Here are some points:
Array([ 1.420, -1.670, -1.427,  1.203, -0.398, -1.280, -1.455,  1.474])
Array([ 1.013,  0.315, -0.068,  0.961,  0.766, -0.536,  1.233, -0.261])
Array([-0.889, -0.742, -0.350, -0.032, -0.400,  0.236, -0.340, -0.550])
Array([-0.937,  1.095,  0.992,  0.217, -0.465,  0.264,  0.412,  0.610])
Array([-1.625,  0.352,  0.486,  1.052, -1.210,  0.839,  1.828,  0.232])
Array([-0.844,  1.603,  0.091,  0.986, -0.467, -1.086, -0.728,  2.021])
Array([-0.323,  1.775,  1.258, -0.027,  0.143,  0.660,  0.545,  0.556])
Array([ 1.568, -0.217,  0.715,  0.274,  1.842,  0.110, -0.863, -1.582])
Array([-0.354,  0.800,  0.765,  0.633, -0.234, -0.259, -0.426,  0.225])
Array([-0.846,  0.575,  0.843,  0.565, -0.457, -0.050,  1.164, -0.461])
Array([-0.070, -1.249, -1.768, -1.323,  1.166,  1.931, -1.215,  0.065])
Array([0.540, 0.720, 0.176, 0.396, 1.638, 0.098, 0.057, 0.275])
Array([ 1.200,  0.278, -1.193, -1.344, -0.895, -0.327,  1.323,  1.806])
Then 10 other points, each followed by its number:
Array([-0.048,  0.169,  0.170,  0.660,  0.298,  0.512, -0.124, -0.648]) 0
Array([ 0.270, -0.875,  0.203,  0.943, -0.265, -0.219, -0.693, -1.082]) 1
Array([ 0.500,  0.465,  0.707, -0.121, -0.266, -0.791, -0.871,  0.070]) 2
Array([ 1.401,  0.172, -1.822, -0.737,  2.000, -0.188,  0.075,  1.290]) 3
Array([-0.252, -0.169,  0.533,  1.090, -0.088, -0.491, -0.158, -0.351]) 4
Array([ 0.762, -0.807,  1.193,  0.910, -0.118,  0.095, -1.160,  0.197]) 5
Array([-0.138, -1.717,  0.680,  1.904,  0.432,  0.309, -1.574, -2.418]) 6
Array([ 0.383, -0.828, -1.329,  0.161, -0.742, -0.295,  0.547,  1.018]) 7
Array([ 0.064, -0.166,  0.743,  0.686, -0.258, -1.910,  0.246, -0.634]) 8
Array([ 1.117, -0.733, -0.582, -3.233, -2.436, -2.289, -0.271, -1.603]) 9
Which of these numbered points is nearest to each point below, looking only along the 3 directions in which the first points spread most? Its number follows each.
Array([ 0.084, -0.461, -1.173, -0.581, -0.409, -0.395, -0.120, -0.238]) > 9
Array([ 0.528,  0.543,  0.636,  0.668,  0.824, -1.076, -0.194, -0.492]) > 8
Array([ 1.276, -1.725, -0.790,  0.047,  0.199, -0.621, -0.938, -0.686]) > 3
Array([ 0.089,  0.596,  0.720,  0.516,  0.667, -0.198, -0.125,  0.352]) > 4
Array([ 0.099, -0.707, -0.666, -1.755,  0.163,  0.591, -0.748,  0.016]) > 9
Array([ 0.618, -0.478,  0.723,  0.830,  2.008, -0.005, -1.599, -0.999]) > 6
Array([-0.075, -0.455, -1.804,  0.861, -0.322, -1.406, -2.783, -1.361]) > 3
Here are 10 other points, each followed by its number:
Array([ 0.339,  0.480,  0.462,  0.037,  1.917, -0.188, -0.127, -0.219]) 0
Array([-1.330, -0.350,  0.686,  0.681, -0.786,  0.456,  0.011,  0.612]) 1
Array([ 0.952,  0.636,  0.330, -0.017,  0.782,  0.148,  0.522, -0.171]) 2
Array([-2.437,  1.029,  0.881,  0.541,  0.159,  1.391, -0.293,  0.424]) 3
Array([ 3.126, -0.887, -1.316, -2.499,  1.430, -0.292, -0.586, -1.572]) 4
Array([-0.501, -0.842, -1.562, -0.767, -0.850, -1.428,  0.256,  1.369]) 5
Array([-0.846,  2.025,  0.700, -0.368,  0.483,  2.800,  2.045,  1.615]) 6
Array([ 2.098, -0.920, -1.901, -0.499, -0.478, -0.660,  1.031,  0.434]) 7
Array([ 0.334, -1.916, -4.086, -1.900, -3.120, -1.530,  1.553,  0.549]) 8
Array([-0.189, -0.744,  0.201,  0.427,  0.554, -0.102, -1.569,  0.095]) 9
The same question for these:
Array([ 0.993, -0.443, -1.501, -1.262, -1.888, -0.744,  0.966,  0.975]) > 5
Array([ 1.779, -1.172, -1.554,  0.024,  0.087, -0.669, -0.079,  0.540]) > 7
Array([-0.317,  0.520,  0.299, -0.664, -0.284, -0.071,  0.165,  0.457]) > 1
Array([-0.249, -0.785, -0.960, -0.562, -3.199, -1.926,  1.144,  0.449]) > 5
Array([ 1.074, -0.009, -0.185, -1.077,  0.581, -0.385, -0.218, -0.525]) > 9
Array([-0.822,  0.719,  0.912,  0.066, -0.544, -0.306, -0.262,  0.247]) > 1
Array([-2.038,  0.353,  1.022,  1.154, -0.888,  0.405,  0.807, -0.254]) > 3
